Each path below is one point turned by a fixed rotation once a step. After each direction that follows a path, write how fast that rotation turns it, in degrees a step (0 if it stays still).
Each turn is a multiple of 5 degrees from 10 to 175, or 0.
Each row of a path follows its step; steps can be skipped.

step 0: [-0.83, +0.47, +1.13, +0.73, -0.12, +0.54, +1.13, +1.93, +0.88, +1.38, +0.09, +1.44, +0.67, -1.00, -0.56, +1.48, +0.41, -0.80, -0.28, +0.01, +0.97, -2.02, +0.07, -0.81, -1.31, -1.94, -1.16, -1.93, -1.01, +0.78, -0.97, -0.28, -4.17, -0.36, -2.79, -1.35, -1.05, -1.19, +1.95, -0.02, +0.53, +0.30]
step 1: [-0.46, +2.16, +0.85, +0.01, -0.98, -1.58, -0.14, -0.62, +1.68, -0.10, +0.18, +0.09, +1.37, -0.62, +1.80, +0.84, +2.41, -2.29, -0.60, +0.67, +0.01, +1.78, -2.85, -0.56, -0.43, -1.60, -0.18, -0.92, -1.85, +0.06, -0.32, -0.35, +0.38, -1.55, +0.48, -1.13, +0.91, +3.34, +1.38, -0.02, -0.12, +1.49]
step 2: [-0.13, +0.95, +1.35, -0.16, -2.33, +1.70, +0.36, +1.17, +0.49, -1.17, +0.38, +0.21, -0.74, +0.05, +0.70, +0.65, -0.86, -1.72, -0.11, +0.32, +0.58, +2.23, -0.10, +1.57, +0.49, -2.38, -1.27, -0.25, -0.50, +2.05, -2.42, -0.51, -3.57, +0.34, -1.40, -0.06, -0.72, -1.63, +1.08, +2.08, -0.84, -0.11]
step 3: [+0.65, +0.32, +0.49, +1.15, -0.85, -0.22, -1.87, -0.81, -0.96, +0.91, -0.24, +0.26, -0.38, -0.38, +1.10, +0.10, +1.03, -2.11, -1.62, +0.71, -0.16, -2.03, -1.40, -0.86, -2.00, -1.37, -0.92, -2.09, -0.66, +0.83, -1.83, +1.70, -1.47, +0.09, -2.04, -1.51, +1.58, +2.59, +2.10, -0.84, +0.69, +1.98]
step 4: [+0.18, +2.21, +0.07, -0.54, -1.80, +0.39, -0.53, +2.20, +0.55, -2.13, -0.34, -1.80, +0.42, +1.20, +0.28, +1.25, +1.38, -1.10, +1.51, +0.34, +0.79, +2.40, -0.69, -0.82, +0.28, -4.09, +0.56, -0.93, +0.29, +1.33, -0.82, -0.53, -1.07, -1.26, -0.13, -0.57, -2.14, +1.17, +0.63, -0.55, +0.63, -0.32]
step 5: [-0.02, +1.16, -0.15, -1.38, -1.02, -2.09, -0.01, +0.33, -0.78, +0.85, -0.01, +1.99, -1.15, -0.65, +0.59, +0.45, +0.90, -1.87, -1.40, +1.92, -0.18, -1.15, -0.70, +1.09, +1.16, -1.15, -0.67, +0.08, -1.45, +1.15, -2.08, +2.41, -3.56, +0.17, -1.40, -2.35, -0.27, -0.91, +0.87, -0.79, -1.18, +0.39]
step 6: [+2.06, +2.02, +1.91, +2.01, -1.97, -0.71, -2.57, +1.19, +0.44, +0.43, -0.51, -0.68, +0.42, -1.38, +3.00, -1.02, +0.99, -1.52, +0.37, +0.83, +1.00, +1.52, -0.95, -1.79, +0.06, -1.69, -0.70, -0.38, +1.05, +2.60, -0.31, -0.21, +0.13, +0.52, -0.11, -1.10, +0.41, +1.84, -0.05, -0.54, +0.76, +0.02]
step 7: [+1.46, -0.56, +1.64, -0.95, -1.85, -0.49, +0.48, +0.41, -1.19, -1.93, +0.35, -0.89, -1.75, -0.09, -0.08, +0.27, +0.64, -1.20, +2.20, +0.55, +0.88, +1.31, -0.07, +1.11, +0.30, -2.47, +1.51, -0.93, -2.19, +0.08, -2.39, +2.08, -2.05, +0.09, -1.71, -0.65, +0.10, -1.60, +1.61, -1.69, +0.67, -0.49]
step 8: [+2.27, +1.50, -0.95, -0.36, -0.59, -1.82, -2.78, -0.05, +0.26, +1.52, -0.84, -1.27, -2.08, -1.29, +0.71, -0.28, -0.48, -2.13, -1.15, +1.67, +0.93, -1.04, -0.32, +0.18, +0.92, -1.51, +1.25, -0.95, +0.25, +1.22, -0.69, +2.06, -0.72, -0.19, +0.02, -1.27, -1.06, +2.65, -0.79, +1.39, +0.05, +1.55]
step 10: [+1.74, -0.87, -0.71, -0.83, -1.35, -3.03, +0.15, -0.40, +1.83, +1.21, +0.02, +0.01, -0.29, -2.83, -0.40, -0.78, +0.63, -2.93, +0.74, +1.29, +0.75, +0.51, -1.49, +0.08, +1.98, +0.31, +1.92, -0.59, -2.15, -0.13, -1.29, +1.02, -1.04, +0.32, -0.64, -1.70, +0.32, +1.37, +1.53, -1.14, -0.13, -0.31]
[+0.10, +0.27, +0.53, +0.39, +0.77, +0.45, -0.58, -0.08, -0.46, +0.68, -0.41, +0.24, +0.39, -0.33, +0.67, -0.01, +1.00, +0.21, -0.19, -0.83, +0.00, -0.59, +0.21, -0.29, -0.20, -0.27, -0.01, +0.04, -0.48, +0.55, +0.22, +0.26, +0.72, -0.30, -0.21, +0.06, -0.30, +0.19, -0.15, +0.33, +0.32, +0.10]
135
[-0.04, -0.09, +0.46, -0.96, +0.22, -0.29, -0.45, -0.25, -0.14, +0.34, -0.22, +0.23, -0.37, -0.01, -0.21, +0.73, +0.07, -0.35, -0.41, +0.10, +0.06, -0.76, -0.55, -0.06, +0.00, +1.22, -0.16, +0.17, -0.58, -0.48, -0.71, +0.17, +0.05, +0.12, -0.19, +0.14, +0.17, +0.16, +0.59, -0.68, +0.19, -0.01]
155
[-0.16, +0.01, -0.74, +0.29, -0.10, -0.21, +0.01, -0.50, -0.18, +0.08, -1.09, -0.06, +0.28, -0.06, -0.05, -0.75, -0.08, -0.25, +0.09, +0.29, -0.38, +0.19, -0.37, -0.28, +0.39, -0.07, +0.14, +0.86, -0.33, -0.55, +0.31, +0.48, +0.28, -0.13, -0.41, -0.33, +0.61, +0.65, +0.46, +0.17, -0.27, +0.87]
160
